In the rows, zero is written as 128.
The rows of A fall into 4 groups, which share some directions, and each row is roughly a mix of its group's hidden directions.
A:
[[182 127  97 134 125 173  95 126  93 115 147]
 [151 114 120 104 142 173  81 135  73 134 135]
 [135  70 130 130 144 117 169 177 139 102 112]
 [131 132 121  88  68 149 102 148 120  86 145]
 [106 114 101 111 139 139 193 136 116 168 159]
 [132 110 120 113 105  87  68 135 159  92 138]
 [ 86 150 168 169 150 138 135 129 100 118 171]
 [122 108  95 131 165 125  93 157  68 132 145]
 [160 157 122 115 145 115 156  83 136 186 118]
 [151  99 144 134 122  76 153 142  90 167 155]
 [173 142 165 143 115 143 152 112 173 155 162]
 [122  97 149 137 108 164 129 133 137  53 128]
 [ 91 105 173 121 172 129 159 113 143 163 108]
 [141  86 121 135 133 139 175 171 138  81 109]
 [ 71 153 152 150 102  86  95 128 112 127 142]
 [118 153 116  93 168 180 121 161 128 164 135]
 [ 72 161 138 133  98 135 126 110 177 129 100]
 [106 114  94 119 151 141 174 100  93 137 174]
 [124  97 161 152 169 132 174 106 160 158 118]
 [153 154 129 120 179  87  99 144 132  93  98]
 [155 151 148 147 155  98  81 137 142  89  93]
 [145  64 136  93 131  85 112 129 148 151 114]
 [124 128 138 139 175 103 124 151  82 177 156]
 [142 151 160 159 174 132 125 132 184 112 102]
 [102 122 172 139 145 109 175 111 176 153 117]
 [163 158  72 104 116 145  90 101 114 136 111]
 [145 120 108 130 181 102 164 143 100 176 128]
 [110 123  98 119 142 146 127  74  92 107 177]
 [168 108  97  89  98 117 126 127 166 134  85]
 [131 128  92 127 103 128  72 136  87  85 113]
 [108 117  97 131 165 138 169  95  93 125 172]
 [105 105 112 106 101 166 173 123 121 170 160]
 [109 124  96 118 169 128 189 118 109 145 162]
 [131 137 118  73 109 163 105 174 105 131 158]
 [118 101 113 108  57 126 135 128  85 150 136]
 [149 101 135 170 117  92 156  83 148 102 102]
 [142 113 136 151 169  88 122 142  74 153 156]
 [158 168 169 105 110 149 134 120 157 159 167]
 [113 112 120 115  61 110 158 148 106 168 130]
 [111 144  94 124 189 106 150 111 108 118 170]
 [122 109 115 107  72 101 157 156  94 161 115]
 [107 118  98 107  97  98 169 146  91 165 148]
 [ 98 106 151 133 162 104 183 136 156 165 124]
 [125 154  76 140  86  91 126 146 132  84 129]
 [127 129 139 128  81 147  63  93 124 104 141]
 [145 139 177 138 131 137 163 102 181 159 144]
 [118  94 127 140 127 135 102 159 121  53 143]
 [117 206 104 136  96 125 106 125 148 136 132]
 [ 91  91 105 145 156  88 171 155 128 137 113]
 [141  99 125 107 155 169  88 135  72 140 127]
 [171 121  84 114 141 170 159 119 102 134  93]
 [124 124 154 134 165  66 144 126 140 171 154]
 [132 122 139 130  56 117 149 104 149  86 114]
 [124 153  81 136  83  95 112 146 123  81 125]
 [135 137 146 140 159 157 195 108 110 163 120]
 [146 124 109 127 187 163 152 120 162 158 101]
 [140 141 138 133  99  69 101 174 118 132  94]
 [137  62 162 113 159 137 149 104 108 152 122]
 [136  70 164 116 140 166 163 102 114 132 110]
 [128 101 174 107 171 164 130 120 116 176 131]
 [154 152 144 140 150  88  85 134 134  86  90]
 [115 151 104 134 184  81 171 133 123 130 145]
 [156  88 134 159 117  66 124 114  99 109 141]
 [ 77 164 145 105 101 127 107 161 108 157 154]
 [105 125 154 138  91  68 125 139  94 151 156]
 [115 116 161 152 152 115 180 105 177 148 118]
 [ 92  93  90 154 147  86 153 151 119 113 103]
 [154 122 169 139  99 145 102 150 166 126  76]
 [116 132 132 136  72 129 134  97 168  81 101]
 [103 118 106 116 130 129 193 145 123 175 156]
 [126 159  97 152  86  86 146 131 162  91 128]
 [ 78 137 151 138  90  75 103 133 117 148 142]
 [171 149 150 111 110 140 138 148 141 169 182]
 [163 143 119 141 178 132 186 102 110 144 133]
 [131 106 181 114 166 157 142 117 134 180 136]
 [131 139 110  77 102 177  98 159 125 102 143]
 [132 151 140 151 189 145 114  97 163  94 138]
 [113 111  94  97  86 110 135 123  69 141 152]
 [110  83 169 121 177 143 138 124 118 171 117]
 [160 130 109 126 168 158 170 102  90 158 116]
 [134 140 130 144 191 151 105  91 140  86 143]
 [182 138  86 114 163 124 149  98 111 158 115]
 [140 101 145 169 109  62 136 105 104 114 134]
 [153 146 173 137 117 129 161 111 180 158 155]
 [122 105 121 145 132 136 106 157 116  50 147]
 [124 135 126 143 181 163 122  77 142  96 155]
 [ 94 140 146 131 127  89  95 155  84 156 162]
 [132 140 114  91  88 180 124 130 158  87 115]
 [146 147 138 115 107  76  90 172 130 126  91]
 [153  70 117  89 131 124 140 129 128 167  89]
 [113 108  93  93  90 117 140 122  71 144 154]
 [100 133 142 160  85  93 109  96 141  83 115]
 [103 108 112 130 127 175 168  91 121 145 175]
 [152 135 179 139 128 138 158 103 178 159 147]
 [129 148 170 128 115  89 149  98 185 148 135]
 [134 107 145 161  82  75 142  97 127  97 123]
 [158 162 170  94 113 163 112 120 135 158 163]
 [142 140 133 143 196 146 101 104 139  84 132]
 [135 116 143 132  54 116  90 152 112 137 105]
 [135 163 130 120 136 119 157 101 132 203 116]
 [103 107 110 104  90 155 172 121 119 169 160]
 [160 158 177 105 108 152 123 119 151 161 164]
 [124 159  98 150  86  84 146 137 161  92 130]
 [139 113 149 158 134  89 186 108 134 168 117]
 [153 111 121 142 110 138 165  89 174  98  91]
 [101 127  90 102 116 101 163 135  92 160 168]
 [144  86 127 129 127 142 181 164 147  90 100]
 [171 117 105  88 156 173 125 162 106 133 147]
 [122 143 129 114  70 160 148 111 167  90 106]
 [143 133 127 128 103 161 177  99 173 104  94]
 [143 141 179 135 129 133 164 106 180 160 146]
 [114 182 111 159 124 179 142 137 101  98 135]
 [128 140 141 116 145 113 146 101 121 210 121]
 [101 193 145 163 113 149 129 118 133  98 155]
 [173 122  77 107 119 169 126 117 115 103  95]
 [149 129 124 145 175 152 193 120  97 140 126]]

Which two rows in each list fit none of the groups? Every other row fits one group, some only roughly. Give them in the order they come.
    Q542: [127 139 141 150 119  94 187 131 182 143 144]
    Q673: [ 89 117 145 126  73 121  98 165 155 100 126]
    Q481: [186 133  68 114 143 140 128 113 121 105 104]
    Q861: [137 162  82 146 121 162 121 155 100  78 131]
    Q70: [148 118  90 114 135 177 153 159  95 142  91]
    Q6: [126 122 143 146 146 167  88  76 139  85 143]
    Q778: [115 119 139 132 118  79 100 151  73 139 167]
    Q675: [103 138 151 169 155 128 123 142 107  88 183]
    Q122: [173 138 106 125 127 176 151 138 169 103  95]
    Q412: [130 100 133 116  54 125 111 153 101 143 104]
    Q74: [ 90  95 108 127 170 127 172  94 116 139 157]
    Q186: [140 105 170 104 112 111 144  84 168 161 109]
 => Q122; Q74
    Q823: [130 115 143 108  83 109  85 102 176  98 126]
    Q492: [149 170 121 146  89 104 157 123 180 117 150]
    Q547: [103 145 133  84 133 154 115 167 121 183 151]
    Q469: [172 126 131 128 150  91 161 149  93 176 134]
    Q371: [140 152 154 145 113 110 175 113 189 138 147]
    Q725: [ 69 144 185 158 119 132 133 141 129 138 153]
    Q545: [105 119 104 153 129  76 181 148 161 131 118]
    Q9: [127 146  96 145 169 112 148 176  89 159 135]
    Q821: [102 129  97 110 129  95 176 155 107 169 154]
    Q340: [144 139 182 147 179 111 103 119 157 111 105]
    Q413: [167 117 102  84 145 186 147 150 128 124 133]
    Q788: [134 108 146 116  59 166 109 140 144 153 109]
    Q919: [ 85 136 157 160  85  74 135 112 132 130 126]
 => Q469; Q340
    Q596: [149  86 109  90  99 126 137 150 156 142  78]
    Q434: [124 149 124 146 206 138 136 117 161 118 152]
    Q682: [121 175 139 163 160 119 124  98  99 120 176]
    Q724: [138 133 181 137 126 164 162 119 181 140 147]
    Q441: [149 155 139 142 184 113 104 129 157  89  95]
    Q552: [105 115 131 136 109 176  85 130 101  74 137]
    Q971: [193 109  85  96 126 122 126 120 141 115  96]
    Q789: [124 181 116 114  97 134  90  91 133 170 123]
    Q884: [ 95 139  95 160 118  88 156 121 154  89 101]
    Q620: [175 140  73 114 150 152 159 118 107 144 105]
    Q230: [135 114 137 105  89 103  75 116 171  97 118]
    Q97: [159 142 129 109 107 167  66 118  94 113 136]
    Q581: [120 147 103 153  85 102 160 138 146  75 150]
    Q357: [133 140 108 107 187 169 105 160  99 141 146]
 => Q724; Q581
    Q170: [111  98 106  97 169 129  94 118  80 143 101]
    Q828: [128 126 131 111  76 125  80 118 168  85 121]
    Q269: [ 90 114 129 137 158 130  80 141  75 142 156]
    Q489: [141 134 154 124 141  66 156 113 171 161 135]
    Q66: [101 114 108 158 134  78 181 147 158 126 120]
    Q604: [116 107 117 110  63 168 124 110 104 149 155]
    Q935: [104 144 153 119  68 138 163 114 171 130 109]
    Q454: [133 150 110 151 172 139 162 154  77 159 129]
    Q146: [131 147 121 128 129 171 164 107 183 114  86]
    Q633: [186 127  72 108 139 101 107 113 139 113 116]
    Q744: [141 120 122 111 176 137 149 154 122 196 138]
    Q703: [124 151 124 146 205 140 147 114 161 117 144]
    Q77: [122 188  93 151  90 106 119 115 130 150 157]
 => Q170; Q77
    Q907: [128 132 171  89 147 175  91 107 105 152 122]
    Q389: [165 105 152 129 156 148 157 140 133 181 166]
    Q679: [143 156 147 149  91 104 158 121 187 130 152]
    Q60: [170 129  94 114 134 176 151 150 155 105  92]
    Q559: [118 202 139 155 139 132 138  93 128 137 158]
    Q530: [147 134 112 116 149  85 170 137 149 186 117]
    Q288: [ 93 148 132 121  79 143 136 109 181 113  95]
    Q641: [105 110 145 149 152 129  87 109  84 101 172]
    Q16: [147  86 144 148 169 141 168 127 129 177 145]
    Q394: [173 128 159 123 127 156 134 132 142 183 171]
    Q165: [140 148  78 126 161  95 113 151  97 171 134]
    Q95: [142 108 146 151 139  72 136 136  77 154 156]
    Q317: [134 138  96  91 118 160 100 186 101 114 141]
    Q18: [142 130 117 111 155  87 165 136 146 192 120]
    Q900: [169 109 124 155 179 120 175 102 132 148 118]
 => Q60; Q317
    Q705: [117 104 104 115  87  82 132 172 106 122  95]
    Q595: [139  78 113  91 101 128 127 169 152 127  88]
    Q396: [107 127  94 130 181 128 174 104 122 128 170]
    Q984: [185 107 124 113 124 150 194 128 124 139 126]
    Q831: [124 144  90  92 139 130 171 124 175 145  90]
    Q942: [118 140 128 123  71 142 107 116 142  62 122]
    Q628: [161 132 110 107 131 187 156 117 162  99 104]
    Q712: [ 70 165 137 124 125 115  86 154 106 141 155]
    Q731: [150 125 109 145 155 144 127 130 111  50 145]
    Q402: [142 141 145 121 118  77 159 111 182 165 124]
    Q561: [100 104 127 104 169 160 103 133  72 139 109]
    Q866: [133 109 169 100  88 125 126  87 178 132 111]
    Q428: [101  86 123 157 160 127 121  97 118 100  76]
 => Q705; Q831
    Q663: [106 126  98 125 145 109 200 144 120 161 146]
    Q497: [126 156 137 168  90 117 104  99 148  88  89]
    Q692: [145 119 186 102 152 167 121 109 124 171 142]
    Q362: [126 169 134 143 199 100 141 130 156 118 133]
    Q195: [ 91 107 136 135 153 134  83 145  72 128 158]
    Q93: [110 139 108 130 191 129 178 127 131 143 165]
    Q252: [105 130  79 129 146  77  90 140 113  95 139]
    Q243: [129 109 112 107 143 164  77 127  74 110 107]
    Q945: [ 96 124 103 121 150 155 128  86 104 123 188]
    Q422: [ 71 151 173 164 133 139 141 139 107 141 154]
 => Q497; Q252
    Q331: [137 117 140 121  52 104 118 156 128 150 101]
    Q951: [129 138 107 106  88  89  68 128 161 132 125]
    Q974: [140  95 167 104 123 101 149  98 159 170 102]
    Q555: [107  88 121 113 167 149 101 126  77 134  92]
    Q534: [ 93 110 142 121  75 131  94 165 156  99 116]
    Q373: [135 107  95 122 116 186 155 154  92 131  96]
    Q794: [103 110  97 100  84 139 148 108  92 152 168]
    Q756: [117 146  99 154  91 110 144 149 155  66 131]
    Q126: [126 146 158 147 118  99 172 112 192 134 131]
    Q466: [112 135 167 141 137  71 109 111 158 140 172]
    Q351: [123 120 142 151  91 169  83 114 132  76 115]
    Q550: [ 99 158 145 130  80 145 162 107 174 130 105]
    Q667: [114 132 145 176 103  86 117  90 144  90 108]
    Q856: [ 98 131 146 151  91  72  91 117 106 109 143]
 => Q756; Q351
    Q468: [144 133  78 140 174 107 155 172 105 144 128]
    Q992: [ 87  99 163 138 162 108 164 113 154 151 101]
    Q976: [115 107 146 158 149 131 158 159 123  63 149]
    Q990: [131 180 101 118  79 111 101 127 133  84 128]
    Q587: [152 109 188 130  91 131 124  93 169 131 123]
    Q409: [151 112 158 130  76 121  83 154 133 127  86]
    Q872: [137 138 104 128 196 178 109 132 139 118 108]
    Q954: [138 111  84 122 150 146 154 169  90 160 100]
    Q272: [ 95 121 148 122  77 121  96 162 165  97 120]
    Q455: [129 160 156 134 111 104 171 123 187 147 149]
    Q716: [129 163 106  93 170 167 121 135 124 169 158]
    Q440: [126 186 134 132 127 128 149  89 138 187 130]
 => Q587; Q716
    Q303: [166 140 124  92  79 167 111 115 140  90 130]
    Q702: [149 126  97  93  92 127 134 132 157 167  78]
    Q624: [171 121 130 111 147 150 112 135  92 186 159]
    Q694: [139 142  98  91 150 193 103 146 140 105 126]
    Q842: [125 111 139 144 110  69  93 134  85 130 163]
    Q858: [130 109 109 101  77 122 105 162 166 114  89]
    Q365: [110 143 144 135  66 126 158  97 163 105 103]
    Q878: [121 113 182 121  94 143 106  80 157 103 135]
    Q4: [108 122 176 141 104 154  92 101 125  83 155]
    Q324: [118 131 112 134 152 161 103  72 117 101 175]
    Q361: [163 106 109 121 177 135  78 141  95 117 149]
 => Q303; Q624
    Q691: [ 97 144  75 144 111  88 145 143 133  86 108]
    Q90: [161 143 110 134 182 132 160  96  92 157 137]
    Q746: [ 82 156 132 115 147 131  87 163 102 156 160]
    Q134: [ 94 143 140 159  93 113 121  89 160  89 100]
    Q797: [117 151 126  94 107 171 134 116 187  93 131]
    Q256: [ 96 139 137 159  94 121 115  90 162  87  96]
    Q551: [123 120 145 131  57 150  80 105 132 124 135]
    Q886: [114 134 171 141 139  66 112 117 154 138 167]
    Q450: [ 89 100 115 124 166  94 172 162 134 153 120]
    Q860: [155 122 180 113 147 162 136 121 136 181 156]
    Q456: [113 115 145 149  88  67 100 122 100 107 147]
    Q181: [118 114 140 148  97  70  91 130  90 112 155]
    Q963: [130 124 104  97 163 124  74 136  81 133  99]
 => Q797; Q963
    Q197: [113 119 142 152  90  70  92 124 103 100 146]
    Q853: [146 156 146 150 188 114 115 127 162  95 100]
    Q475: [120 124 142 115  82 116  77 120 167  84 131]
    Q523: [151 137 175 100 139 180 112 116 129 165 152]
    Q490: [181 102 110 110 171 142 133 154  93 143 151]
    Q502: [151 138  75 126 157 107 157 158 123 169 102]
    Q637: [104 109  84 112 113 122 115 170  93  86 105]
    Q846: [134 120 129 128 173 113 142 147 116 203 141]
    Q950: [118 114 143 127  63 171  92 116 153 138 138]
    Q261: [115 152 180 135  94 119 136  93 177 110 141]
    Q819: [108 101 109 152 149  95 176 169 138 128  94]
    Q312: [144 145 152 146 153 134  69 103 150  85 110]
    Q185: [100 164 148 166 115 146 146 138 136  70 154]
    Q306: [135 135 119 129 144 172 158 101 182 115  86]
 => Q637; Q819
    Q473: [ 98  90 135 122  91 139 109 183 133  91 112]
    Q625: [113  95 103 113 154 143  91 144  67 121 108]
    Q193: [ 75 104  92 108 134 148 102 143  83 108 123]
    Q897: [117 116 141 173 105  77 125  86 142  95 110]
    Q757: [137 115 132 111 127 100  95 164  74 145 172]
    Q119: [ 78  89 103 126 160 101 139 154  99 127  99]
    Q301: [ 73 161 143 137 138 110  82 146  99 144 149]
    Q496: [110 146 177 137 103 108  99  88 164 114 157]
    Q219: [138 117 121 100 137 119  97 174  80 152 170]
    Q446: [137 129 139 151 166 155  89  86 129  78 141]
    Q98: [131 127 156 120 130  77  83 149 120 143  76]
 => Q193; Q98
